0: tensor([107,  96, 103, 113, 111, 113, 102, 107, 123, 117, 121, 106,  93, 110, 116,  90, 106, 114,  96,  94, 109, 105,  97,  97, 104, 113, 118])
1: tensor([126, 120, 129, 109,  96, 133, 132, 146, 143, 134, 130, 128, 143, 126, 131, 141, 140, 116, 145, 135, 134, 142, 145, 130, 141, 122, 138])
2: tensor([110, 121, 112, 123, 102, 117,  99, 124, 107, 101, 104, 120,  95, 119, 103,  98, 102, 136,  96, 155, 111,  92,  98, 112, 107, 137, 117])
3: tensor([135, 166, 135, 151, 101, 153, 122, 160, 170, 156,  84, 149, 159, 159, 138, 152, 128, 146, 126, 175, 139, 138, 159, 161,  88, 139, 143])
4: tensor([165, 134, 167, 158, 163, 163, 157, 136,  85, 144, 173, 169, 133, 155, 158, 128, 162, 156, 134,  90, 165, 164, 113, 155, 161, 147, 153])
5: tensor([ 84,  82,  89,  91, 135, 125,  86,  97, 139, 105, 106,  80, 121,  86, 105,  98,  89,  97, 122, 134,  92, 114, 123, 115, 108, 123,  90])
6: tensor([146, 141, 141, 156, 146,  87, 138, 143,  98, 145, 122, 119, 133, 135, 136, 145, 147, 157, 134, 124, 139, 124, 126, 122, 149, 154, 153])
7: tensor([132, 126, 135, 113,  95, 138, 134, 142, 145, 132, 145, 142, 139, 132, 142, 145, 145, 129, 148, 122, 138, 147, 143, 138, 146, 113, 138])
8: tensor([171, 156, 169, 172, 123, 115, 163, 162, 145, 160, 161, 143, 163, 157, 148, 174, 170, 170, 164, 169, 171, 152, 153, 151, 171, 155, 169])
9: tensor([143, 154, 155, 166, 153, 109, 134,  83, 125, 162, 151, 117, 155, 149, 144, 130, 164, 158, 156, 177, 127, 118, 157, 141, 163, 149, 157])
10: tensor([151, 162, 141, 145, 174, 165, 165, 170, 155, 170, 157, 157, 171, 169, 160, 172, 116,  79, 166, 167, 149, 174, 164, 173, 123, 169, 126])
11: tensor([117, 134, 117,  94,  99, 149, 127, 132, 154, 119, 137, 140, 133, 123, 130, 131, 127, 102, 144, 124, 124, 138, 143, 122, 136, 104, 123])
12: tensor([127, 168, 159, 153, 178, 173, 173, 172, 174, 166, 169, 171, 173, 171, 172, 164, 136, 101, 174, 156, 167, 172, 172, 165, 133, 171,  92])

tensor([109,  99, 105, 111, 109, 116, 105, 113, 127, 118, 121, 109,  99, 112, 116,  96, 110, 113, 101,  98, 110, 110, 102, 101, 109, 111, 120]) 0 2
tensor([167, 132, 165, 156, 166, 161, 155, 140,  87, 146, 171, 167, 129, 153, 162, 134, 158, 154, 132,  98, 163, 162, 129, 159, 153, 141, 151]) 4 6
tensor([135, 163, 135, 147, 100, 153, 124, 159, 168, 152,  90, 147, 157, 154, 136, 151, 128, 144, 129, 164, 137, 139, 158, 159,  96, 133, 143]) 3 1
tensor([143, 155, 154, 163, 156, 116, 138,  94, 130, 163, 151, 122, 156, 150, 146, 135, 159, 149, 158, 175, 130, 124, 158, 145, 158, 151, 153]) 9 6
tensor([150, 143, 148, 157, 154,  93, 151, 135, 128, 140, 143, 131, 148, 140, 142, 157, 150, 157, 157, 139, 148, 131, 134, 125, 158, 153, 155]) 6 9
tensor([142, 142, 132, 150, 141,  96, 135, 146,  95, 128, 130, 120, 134, 130, 128, 130, 140, 152, 138, 157, 134, 120, 134, 122, 149, 144, 150]) 6 9
tensor([155, 124, 151, 135, 161, 157, 151, 126,  83, 136, 163, 155, 127, 143, 154, 122, 154, 148, 124, 100, 147, 158,  95, 153, 137,  97, 131]) 4 7
tensor([161, 108, 161, 139, 168, 159, 153, 130,  91, 140, 167, 165, 151, 145, 168, 126, 166, 150, 130,  92, 161, 160, 105, 157, 135, 145, 141]) 4 6
tensor([103, 118, 107, 117,  97, 121,  92, 122, 107,  95,  98, 119,  91, 116,  97,  92,  95, 132,  89, 154, 107,  87,  93, 109, 100, 135, 110]) 2 0
tensor([157, 130, 161, 154, 157, 156, 151, 130,  87, 138, 165, 161, 128, 150, 152, 125, 154, 152, 130,  92, 157, 157, 110, 149, 156, 141, 147]) 4 6
tensor([152, 161, 143, 148, 171, 156, 164, 166, 152, 167, 156, 154, 169, 166, 159, 171, 121,  90, 166, 163, 150, 169, 160, 168, 128, 168, 131]) 10 12
